[[-33.8   8.0 -11.5  11.1   2.4  17.9  27.9]
 [  2.4 -34.0   9.1 -22.4   3.1  17.0  -4.3]
 [ 82.2 -24.8  18.4 -15.7   8.4  10.9 -19.8]
 [-22.8  19.8  -3.5   7.9  25.7 -11.9  -2.3]
 [ -6.4  -8.1 -10.1 -37.8  12.2   9.2  15.7]
 [-45.9 -47.1  20.9  10.7 -10.3 -16.5 -27.3]
 [-36.4  18.2  -9.2  -7.2  27.8  -6.7 -30.7]
 [ 20.3  26.6   2.3 -39.6  25.6  18.1  13.8]
 [ 24.3  16.2  29.6   5.3 -13.0 -23.6 -26.4]
 [ 21.0 -40.4  55.2 -23.4 -11.6   8.4  42.4]
 [ -0.4  -5.4  -1.1   6.5  16.6  14.6   3.2]
 [ 29.6 -26.4 -12.7  -5.9 -17.5   6.3 -25.3]]
->
[[-45.9 -47.1  20.9  10.7 -10.3 -16.5 -27.3]
 [ 21.0 -40.4  55.2 -23.4 -11.6   8.4  42.4]
 [  2.4 -34.0   9.1 -22.4   3.1  17.0  -4.3]
 [ 29.6 -26.4 -12.7  -5.9 -17.5   6.3 -25.3]
 [ 82.2 -24.8  18.4 -15.7   8.4  10.9 -19.8]
 [ -6.4  -8.1 -10.1 -37.8  12.2   9.2  15.7]
 [ -0.4  -5.4  -1.1   6.5  16.6  14.6   3.2]
 [-33.8   8.0 -11.5  11.1   2.4  17.9  27.9]
 [ 24.3  16.2  29.6   5.3 -13.0 -23.6 -26.4]
 [-36.4  18.2  -9.2  -7.2  27.8  -6.7 -30.7]
 [-22.8  19.8  -3.5   7.9  25.7 -11.9  -2.3]
 [ 20.3  26.6   2.3 -39.6  25.6  18.1  13.8]]

[[ 34.6 -50.6]
 [-57.5  77.0]
 [-45.6  -7.4]]
->
[[ 34.6 -50.6]
 [-45.6  -7.4]
 [-57.5  77.0]]

[[-47.2 -86.5 -27.7  51.4]
 [-44.8 -19.8  71.1 -22.2]
 [-43.3 -29.1  75.2  50.3]
 [-62.0  63.2   8.9  55.3]
 [ 57.4 -33.4  61.5 -51.3]
 [ 42.8   2.2  41.5  44.9]
 [ 35.1 -42.5  76.4 -18.8]
 [-25.2  20.1  27.1 -57.1]]
->
[[-47.2 -86.5 -27.7  51.4]
 [ 35.1 -42.5  76.4 -18.8]
 [ 57.4 -33.4  61.5 -51.3]
 [-43.3 -29.1  75.2  50.3]
 [-44.8 -19.8  71.1 -22.2]
 [ 42.8   2.2  41.5  44.9]
 [-25.2  20.1  27.1 -57.1]
 [-62.0  63.2   8.9  55.3]]

[[  5.6   6.9   8.2 -15.5  -2.4  -2.8   4.1 -31.2  36.4   4.8  12.5]
 [ 17.6  10.7  30.4  -4.8   1.8  -2.8  11.1 -25.3  16.8   3.4  16.1]
 [ -3.5  -3.8  30.6  29.4  16.7  -4.2   9.7  -8.4  74.4   6.3  -8.9]
 [ 13.3  -6.9  43.6 -26.8  58.4  -3.1   6.7   7.4  31.9  10.5 -24.8]
 [ -2.1   9.8 -51.7  40.9 -38.1  14.4  -4.4  34.1 -83.3  -3.7  47.7]]
->
[[ 13.3  -6.9  43.6 -26.8  58.4  -3.1   6.7   7.4  31.9  10.5 -24.8]
 [ -3.5  -3.8  30.6  29.4  16.7  -4.2   9.7  -8.4  74.4   6.3  -8.9]
 [  5.6   6.9   8.2 -15.5  -2.4  -2.8   4.1 -31.2  36.4   4.8  12.5]
 [ -2.1   9.8 -51.7  40.9 -38.1  14.4  -4.4  34.1 -83.3  -3.7  47.7]
 [ 17.6  10.7  30.4  -4.8   1.8  -2.8  11.1 -25.3  16.8   3.4  16.1]]

[[-10.2  -5.5  12.4  15.2  22.3   7.9  20.5  16.0   5.1  67.4 -13.2  -4.5
    1.0]
 [ 35.3 -12.3 -24.8 -28.6  12.5 -13.9 -30.3 -32.5 -10.1   6.2  39.4   1.6
   11.2]
 [ 29.7 -26.0 -25.5 -26.6 -32.8 -22.2 -28.6 -19.6  -0.1  10.7  20.4 -11.6
   -6.6]
 [ -6.4  24.7   4.1   2.8   7.1  12.4  -0.5  -0.5 -14.1 -69.3  -4.5  -4.3
   -4.1]]
->
[[ 29.7 -26.0 -25.5 -26.6 -32.8 -22.2 -28.6 -19.6  -0.1  10.7  20.4 -11.6
   -6.6]
 [ 35.3 -12.3 -24.8 -28.6  12.5 -13.9 -30.3 -32.5 -10.1   6.2  39.4   1.6
   11.2]
 [-10.2  -5.5  12.4  15.2  22.3   7.9  20.5  16.0   5.1  67.4 -13.2  -4.5
    1.0]
 [ -6.4  24.7   4.1   2.8   7.1  12.4  -0.5  -0.5 -14.1 -69.3  -4.5  -4.3
   -4.1]]

[[-12.0  20.0]
 [-82.2 -42.0]
 [-84.1 -29.7]
 [ 19.3  53.8]
 [-82.9 -20.9]]
->
[[-82.2 -42.0]
 [-84.1 -29.7]
 [-82.9 -20.9]
 [-12.0  20.0]
 [ 19.3  53.8]]
